Which row each row swaps with, under one turn or mirror
The rows were stretched afterwards, more along some directions than others.
J134: [ 0.91  1.20  2.68 -1.50  0.57 -0.16 -2.16  2.94  1.82  0.23  0.01 -0.32
  0.73  0.45  0.65  0.60 -0.97]
J333: [ 0.45  1.36 -0.76 -0.40 -1.58 -0.14 -0.29 -1.47 -1.18 -0.21  0.80  1.06
  1.87  0.66 -0.73  1.33  0.06]
J815: [-0.77 -1.32 -2.32 -0.05 -1.50 -1.10 -0.01  0.32 -0.10  0.80  1.74  0.32
 -0.21  1.21  0.97  0.51 -1.17]
J263: [ 1.53 -1.42 -2.16  0.49 -3.16  2.05  0.30 -1.52  0.32 -1.40  2.56  3.04
 -0.54  0.77  1.85  1.39 -2.12]
J3: [ 0.67 -0.84  0.01 -0.68 -1.27 -0.04 -2.12 -3.06  0.30  1.35  2.75  1.44
 -1.61  1.87  0.96  0.81  0.93]
J838: [ 0.70  2.10  0.77  0.37 -2.57 -1.16 -2.73 -1.44  1.14  0.26  3.05  1.35
  1.91  1.22  0.49 -0.02 -2.46]
J357: [ 0.55 -0.10 -1.22 -0.88 -4.33 -0.80 -1.03 -0.91 -0.18 -1.58  2.75 -0.21
  3.24 -0.68 -0.89  1.06 -0.07]
J695: [ 1.81 -0.42  0.74 -1.93 -2.58  0.47 -2.14 -2.20 -0.59 -1.13  2.97  0.93
 -0.31  0.65  1.62  1.62  0.07]
J185: [-0.14  0.38 -1.16 -1.12 -1.53 -0.53 -1.38 -3.03 -0.33 -1.10  2.31  0.27
  0.73  1.08  1.24 -0.57  1.18]
J409: [ 1.09 -0.63  2.35 -1.34 -0.52  0.70 -5.09 -0.78  0.51 -0.11  2.69  1.02
  1.37  2.61  0.47  0.70  0.71]
J338: [ 0.77  1.51 -1.28 -0.47 -1.09  0.28 -0.71 -1.79  0.82 -0.53  1.32  1.02
  1.51 -0.82 -1.58  1.69  0.27]
J234: [ 0.41  0.59  0.64  0.81 -2.16  1.38 -2.95 -3.06  1.29 -2.08  4.65  1.31
  2.33  0.99  0.08 -0.06  0.72]
J974: [ 1.11  2.07 -1.88  0.13  0.33  0.27 -1.78 -3.54  0.21 -0.83  1.74  1.42
  3.26 -0.27 -0.85  0.44  0.73]
J269: [ 0.93 -0.70  2.39 -1.13 -1.07  2.14 -3.83 -0.49  1.14 -0.33  3.05  1.52
  1.92  1.57  0.33  0.58  0.31]
J735: [ 2.30 -0.17  0.97  1.28  0.41  2.50 -1.12 -0.76  1.03 -1.29  1.38  2.70
  0.21  0.88  0.87  0.23 -1.51]
J682: [ 0.64  1.49 -0.08 -0.69 -2.49  0.91 -3.82 -1.25 -0.22 -0.71  2.31  0.55
  1.33 -1.35 -0.54  0.62 -0.61]
J162: [ 1.78  1.25 -3.14 -0.18 -2.21  1.45 -2.76 -3.09  1.21  1.15  1.36  1.65
  2.76  0.84  0.37  1.11 -2.43]
J728: [-0.81 -0.66 -1.64  0.20 -0.37  0.60 -3.78 -3.48  1.49 -2.42  1.46  2.30
 -0.50  2.31  1.85 -0.53 -0.65]
J330: [ 2.04  1.15 -1.89 -0.26 -1.09  0.37 -0.80 -2.36 -0.23 -0.50  2.71  2.14
  2.93 -1.19 -1.72  1.29 -0.61]
J880: [-0.40  1.99 -1.29 -0.39 -0.74  2.63 -1.78  0.25  2.25 -1.66  2.69  0.97
  1.19 -0.02 -0.44 -1.00 -0.97]
J607: [ 2.61 -2.46 -2.25  0.60 -3.39  0.64 -0.71 -0.53  1.10 -1.00  2.53  0.89
  0.04  0.55  0.45  1.48 -0.80]
J572: [ 2.40  0.89  0.93 -2.11 -1.23  0.94 -3.21  0.53  1.20 -1.37  1.52 -0.69
  3.09 -0.57  0.17  1.21  0.44]
J747: [ 0.46  0.78  1.84  0.83  2.77  0.59 -2.72 -0.91  2.06  0.58  1.22  1.79
  1.16  0.70  0.13 -1.20  0.45]
J149: [ 3.35 -1.10  0.30  0.76 -0.86  1.02 -1.59 -1.61  2.68  0.64  3.93  2.09
  1.59  0.46 -0.64 -0.28 -0.74]
J128: [ 3.10  0.94  0.41  1.27 -0.67  1.36  0.06 -0.04  1.77  1.05  4.27  2.53
  1.17  0.65  0.10 -0.70 -1.56]
J702: [ 1.45 -0.59  1.88  0.64 -1.03  0.97 -0.75  0.26  1.81  0.31  2.68  1.14
 -0.09  2.17  0.18 -0.70  0.13]
J326: [ 0.52 -0.58 -2.78 -1.29 -2.21  2.70 -0.56 -0.80  0.29 -3.27  0.26  1.44
  2.29 -0.49  0.88  1.74 -1.80]
J467: [ 1.83 -0.17 -0.57 -0.48 -0.96  0.02 -0.97 -1.82 -1.48  1.33  1.82  1.34
  0.04  0.35  0.90  1.46 -0.55]
J614: [-0.79 -2.33 -0.45 -2.47 -3.33  0.25 -2.78 -2.03  0.81  0.41  2.52  0.68
  0.21  2.19  1.25  1.00 -1.67]
J756: [-0.54 -0.69  1.72  0.09  2.04  0.63 -1.91  0.02  1.44 -1.09  0.18  0.18
 -0.35  0.08  0.11 -0.70  0.30]
J987: [ 0.91  0.12  0.06  1.36 -1.79  0.60 -0.49 -1.24  1.58  2.19  4.11  2.69
  1.26  1.55 -0.76 -0.08 -2.56]
J819: [ 3.27 -0.91  1.54  1.44 -1.21  1.18 -5.65 -1.86  2.24 -0.68  4.27  2.63
  1.40  2.78  0.38 -0.29 -0.92]
J406: [ 1.97 -2.77 -2.82  1.07 -2.39  2.24 -2.36 -2.82  0.95 -0.54  3.47  1.91
  0.12  1.94  0.77  1.28 -0.87]
J941: [ 0.91 -0.70 -1.61  0.17 -2.65  1.49 -4.85 -3.72  1.21 -1.92  4.92  1.51
  0.20  2.16  2.02 -0.37  0.44]
J112: [-1.66  0.09  0.75  0.23 -0.10  0.52  1.09  0.89  0.45  0.12 -0.93  1.44
 -0.02 -0.86 -1.09  1.21 -2.64]
J129: [ 1.25  0.80  1.72 -0.89 -0.60  0.88 -5.10 -0.44  1.30 -0.07  4.49  0.85
  2.89  2.18  0.72 -1.12 -0.60]
J970: [ 0.25  1.11  2.11 -3.03 -1.62 -0.97 -3.01  1.63  1.17  0.39  0.65 -0.32
  1.14  0.45  0.43  0.60 -0.62]
J86: [-0.36 -0.28  1.14  0.33 -1.47 -0.07 -5.44 -1.98  2.29  0.53  0.95 -0.03
  2.01  0.20 -0.17 -0.94 -1.72]
J27: [-0.30  0.43 -1.37  0.66 -1.89  0.59 -2.70 -0.80  1.21 -1.63  0.41  1.36
  1.71  0.10  0.66  0.64 -3.62]
J92: [ 0.57 -0.18  2.64 -2.31 -1.35  1.45 -5.17 -1.41  1.00 -1.40  2.66  1.12
  0.41  1.35  0.89  1.03  1.42]
J427: [ 0.51 -1.37  0.87 -2.28 -1.10  2.50 -2.38  0.64  1.62 -2.42  0.43  1.00
 -0.89  0.09  0.31  2.16 -1.16]
J836: [-1.12 -0.20  2.93 -2.20 -2.71 -0.69 -2.43  1.30  1.39  0.80  1.05  0.34
  1.24  0.79  0.60  0.39 -2.44]
J74: [ 1.86  2.14 -0.25 -0.48 -0.35 -0.15  0.25 -0.24 -0.95  1.74  2.11  2.01
  1.11 -0.75  0.26  0.92 -0.29]
J817: [ 0.25  0.44  0.88 -1.04 -0.60  0.90 -3.27 -1.34 -0.42  0.34  4.04  0.92
  2.11  2.16  0.87  0.36  1.07]
J844: [ 0.62 -0.62  2.47 -2.32 -2.21 -0.34 -1.22  2.78  0.87  0.07  1.10 -0.81
  1.18  0.28 -0.01  1.15 -0.36]
J627: [ 1.89 -1.15 -1.30  1.41  1.45  1.95 -2.76 -0.69  0.53 -0.86  1.03  2.55
 -0.75  1.59  0.85  1.74 -0.63]
J141: [-1.08 -1.31  2.54 -0.53 -0.18  0.66 -3.09 -1.44  1.75 -1.94  1.63  0.59
  0.61  1.27  0.86 -0.63 -0.95]
J440: [-0.48 -0.19 -2.78 -0.09 -1.41  0.03 -1.44 -0.05  0.66 -1.33  0.36  0.66
  0.21  0.25 -0.24  0.97 -2.45]
J260: [ 2.02 -1.06 -0.78 -1.08 -1.02  1.91 -5.23 -2.12  2.48 -1.53  3.86  2.12
 -0.77  3.69  3.12 -1.22 -0.46]
J517: [ 0.43 -1.09 -2.43  1.49 -1.10  0.56 -3.55 -2.52  0.20 -1.44  2.60  2.43
  1.23  2.05 -0.08  0.48 -1.55]

Swapped with J815: J627
Swapped with J406: J440
Swapped with J409: J844
Swapped with J92: J836
Swapped with J735: J185
Swapped with J695: J141
Swapped with J86: J682
Swapped with J974: J128

